(in the rows, 128 means zero)
First come named turns, each shown by rows before and after it. For each pair of rows after them, which turns, in which order, take the first row to the second? The first pair is done for you.
Y:
[136 137 135 110 134  97 100 128 132 123 143 134 145 117 120 113 140 136
 136 145 150 107 129 129 156 138 162 132 105 123 107 129 139  90 141 134
 113 135 130 126 119 131 128 133 107]  ->  [145 140 120 103 125 101 103 130 133 113 143 124 144 117 132 106 137 125
 143 140 151 116 136 122 144 126 158 140  95 122 104 143 126 100 133 134
 104 130 137 129 131 117 124 128 109]
[130 145  96 107 121 138 163 141 124 118 110 117 126 130 155 120 129  96
 144 109 131 142 126 120  88  66 113 151 100 135 149 161  89 135 108 116
 134 137 137 139 171  70 136  94 137]  ->  [107 150 105 125 133 143 172 142 115 130 100 121  99 137 152 136 140 100
 149 101 123 133 124 139  94  66 103 128 120 134 166 147 103 145 119 131
 158 120 110 142 167  89 131  99 152]
[ 98 106 136 104 113 148 148 125 138 117 154 134 156 176 138 167  78 157
  97 122 153 139 101 138  73  86 140 105  77 173  98 168 119  67 154 132
 137 129 104 164 134 116 192 106 129]  ->  [ 94 112 133 107 116 152 156 126 135 117 150 131 147 181 138 165  81 158
 104 110 150 143 105 143  72  84 144 102  78 168 100 163 116  76 151 137
 146 127 104 168 140 124 197  99 134]
X:
[ 60 138 152 157 162 138 141 130 126 167  90 174  66 166 135 163 148 164
  89 109 118 125  96 197 110 123 104 100 172 116 176 104 154 111 147 113
 204 126  79 175  99 124 157 136 138]  ->  [134 118  96 102 105 171 142 120 133 125 118 141 137 161 169 108 128 138
  91 128 142 150 118 106  62  83 113 148 118 135 138 143 107  81 105  41
 140 166 166 161 154  17 148  91 114]
[133 142 120 118 134 111 117 136 129 106 150 107 130 121 139 119 135 119
 143 129 136 141 140 122 139 145 143 128 122 104 124 126 108 128 123 143
 115 116 135 117 135 123 131 117 123]  ->  [114 138 135 130 145 128 124 131 119 117 144 117 113 121 136 133 134 134
 141 121 138 132 137 140 150 149 130 107 143 104 139 113 122 136 120 151
 135 112 117 120 131 138 129 121 133]
[103 137 116 144 142 140 134 134 119 126 113 125  95 122 122 130 148 115
 154 118 113 134 133 151 124 129 132 122 129 126 141 111 133 150 139 165
 149 109  88 127 120 163 120 138 146]  ->  [134 120  96 119 120 170 140 119 116 108 128 108 111 130 140 112 143 112
 161 128 132 149 145 107 104 104 119 139 122 134 135 124 115 149 114 122
 127 128 126 127 152 112 111 110 149]
P:
[133 131  94 116 142 112 128 165 147 112 154 132 157 119 124 132  97 121
 126 146 122 107 127 133 120 132 139 155 110 158 128 115 113 110 113 128
 106 148 133 131 143 120 135 107 107]  ->  [129 132 106 115 144 103 123 166 150 118 164 139 154 120 117 128  95 133
 122 154 127 106 124 142 135 143 146 151 121 147 125 111 120 104 115 130
 102 151 139 130 135 130 136 116 103]
[131 144 155 134 141  82 116 126 132 118 130 124 118 108 106 122 126 126
 150 140 124 127 129 145 183 148 159 126 121 125 117 117 120 124 149 192
 115 117 102 111  79 208 113 140 133]  ->  [ 95 153 159 140 143  93 127 142 135 129 112 139  97 121 108 156 140 127
 129 126 108 128 120 172 157 134 156 111 131 128 146 109 131 122 149 182
 146 109  81 134  88 189 144 144 129]
[142 133 128 147 166  95 171 130 111 123 109 152 107 108  90 199 120 123
 143 140 147 109 144 108  85 116 126 133 137 165 138 110 118  88 117 116
 142 142 158 163 142 145 120 102 103]  ->  [155 133 123 141 155  97 171 131 107 115 107 145 114 106  97 184 125 107
 152 139 149 114 144 102  84 114 121 142 124 158 134 116 110  93 111 114
 134 142 165 158 154 145 111  92 106]
[140  85 134  98 117 162 103 145 167 163 150 127 205 159 104  96 105 172
 111 150 174 120 135  77 127 129 113 120 142 124 123 143 143  84 112 104
  93 181 171  78 115  92 114 168 119]  ->  [100  95 149 108 129 161 117 149 172 187 135 139 190 170 100 126 109 189
  81 141 168 110 119 108 114 129 118 101 161 126 146 133 164  71 122 108
 128 186 150  94 111  94 133 175 114]
Pairs:
Between the rows of a pair lie 2 to 3 turns.
[127 136 152 144 141 134 132 129 132 136  99 121 109 109 134 128 131 148
 172 131 115 133 142 133 162 126 117 123 160 121 134 107 142 161 135 150
 147 110  97 123  77 208 114 162 166]  ->  [146 119 135 132 125 176 144 110 126 126 100 110 104 118 159 125 127 148
 183 130 124 142 156  98 136  90  93 134 170 128 147 114 128 175 107 106
 139 120 120 132 105 158 111 136 178]  X Y Y
[149 146 120 143 120 135  96 131 122 102 180 117 145 140 106  72 124 141
 127 169 177 154 103  80 115  88 129 188 130 131 118  95 103  84 100  90
 108 172 150 117 133 118 183 121 115]  ->  [129 168 134 160 136  87  84 154 129 111 170 127 143 123  81  78 127 135
 121 169 167 143  94 116 138 125 150 180 121 119 109  79 120  71 124 139
 112 159 123 110 101 169 186 145 104]  X Y
[146  99 134 130 140  98 110 124 104 158 154 127 189 114  95  90 111 133
 106 163 161 118 126 128 178 166 126 126 133 111  92 128 143 114 120 128
  66 152 136 115 110 183 115 158 138]  ->  [144  78 124 130 128 170 149  97  87 151 150 119 159 132 127  97 124 146
 132 152 172 137 145 101 159 114  81 121 163 127 130 134 137 160  88  84
  80 145 145 132 139 147 105 133 180]  Y X X
[140 121 129 148 152 119 128 121 124 135 128 129 119 114 110 127 139 110
 153 137 121 111 127 126 159 133 119 121 139 122 127 120 132 165 122 185
 126 103 111 112 110 169  99 120 152]  ->  [144 113 109 134 130 165 143 100 119 131 132 119 113 129 134 136 141 113
 154 134 129 130 131  99 123 104  95 125 146 137 143 131 118 169 103 137
 133 127 131 124 140 108 102  98 161]  P X Y
[136 129 111 143 102 110 121 125 120 109 112 129 135 127 151 142 130 121
 162 122  64 143 124 155 151 116 121 138 107 175 157 136 121 123 154 203
 126  92 122 116 133 145 134 122 111]  ->  [155 114 115 132 104 121 107 117 113 109 133 122 144 114 145 122 129 129
 176 140  84 143 131 131 165 122 118 146 114 170 145 142 117 136 140 190
 100  96 139  97 138 154 113 117 118]  X P X
[117 147 131 134 133 103 122 140 141 150 117 156 133 135 108 106 120 156
  94 146 133 120 101 154 119 124 146 116 137 121 126 137 141 113 159 149
 135 146 110 125 165 133 149 147 107]  ->  [119 154 120 131 132  97 138 138 139 136 108 156 114 128 128 115 128 135
 127 124 121 135  99 158 118 111 135 122 127 119 135 142 132 143 156 166
 145 122  92 128 155 145 155 139 133]  P P X
[140 146  96  90 124  92 121 156 149  92  91 146 127 113 107 130  98  94
 139 118 115 144 131 121 112 121 167 109  96 131 128 143 114  90 147 149
 127  99 110 124 146 134 150 121 122]  ->  [165 119 116 100 127 124 114 127 125  92 117 129 119 108 108 109  97 103
 178 127 134 149 158 100 152 121 141 108 127 128 135 141 116 137 126 143
 106  91 130 106 139 160 113 115 162]  X P P
[121  91 167 139 150 152 120 108 126 139 149 130 104 127 119 122 131 149
 144 140 143 120 144 133 169 144 108 111 165 115 126 114 136 154 121 122
 137 129 123 129 122 165 114 121 155]  ->  [ 95  99 171 145 145 150 133 120 132 155 133 142  96 147 115 145 135 157
 108 135 140 110 130 156 145 134 111 104 171 116 144 115 140 140 128 121
 157 138 117 142 129 143 136 125 137]  Y P
[153 116 120 147 171  92 127 113 112 103 146 127 122  66 107 101 127  92
 188 116 113 128 131 143 175 157 150 128 117  99 102 110 117 171 150 195
 108  71  97 109  79 231 113 143 159]  ->  [122 103 157 155 183  74 111 118 119 141 156 148 131  83  80 110 135 121
 136 133 124 105 110 159 180 174 162 115 137  96  97 102 134 134 164 183
 121  87  96 114  64 235 126 163 127]  P Y
[166 156 118 162 120 107  71 111 109 190  62 131 135 135 136 140 140 120
  95 118 100 118 103 203 120 128 153  79  81 124 144  95 116 135 134 171
 170  83  91 108 112 169  99 122 106]  ->  [218 134  87 138  97 155  80  82  94 161  89  97 147 127 160 106 123 112
 131 128 117 147 139 141 111 103 127 108  69 130 137 113  93 169  88 129
 131  89 128 100 142 134  63  89 141]  P X P
[147  94 169 138 137 162 121 109 132 168 162 128 148 150 118 115 118 154
 110 163 156 114 146 102 144 150 120 130 166 155 128 127 126 110  96  84
 113 150 160 106 120 116 119 129 118]  ->  [126 100 183 153 155 154 116 114 127 187 156 141 131 147 110 132 125 162
 109 157 141 101 131 130 159 165 121 115 179 141 132 122 139 112 110 111
 133 142 130 110 104 149 123 150 126]  X X
[168 106 137 145  86  92  89 100 136 108 157 100 164 115 143 131 126 118
 107 129 147 141 131 109 136 147 127 127 131 105  69  82  91 133  99 129
 120 170 111 108 146 140  96 133 117]  ->  [117 121 154 173  96 105 108 106 135 125 122 114 116 131 146 171 148 137
  95 103 131 130 115 155 119 133 117  99 161 100 104  57 107 148 119 146
 174 149  67 128 138 157 126 147 132]  X P
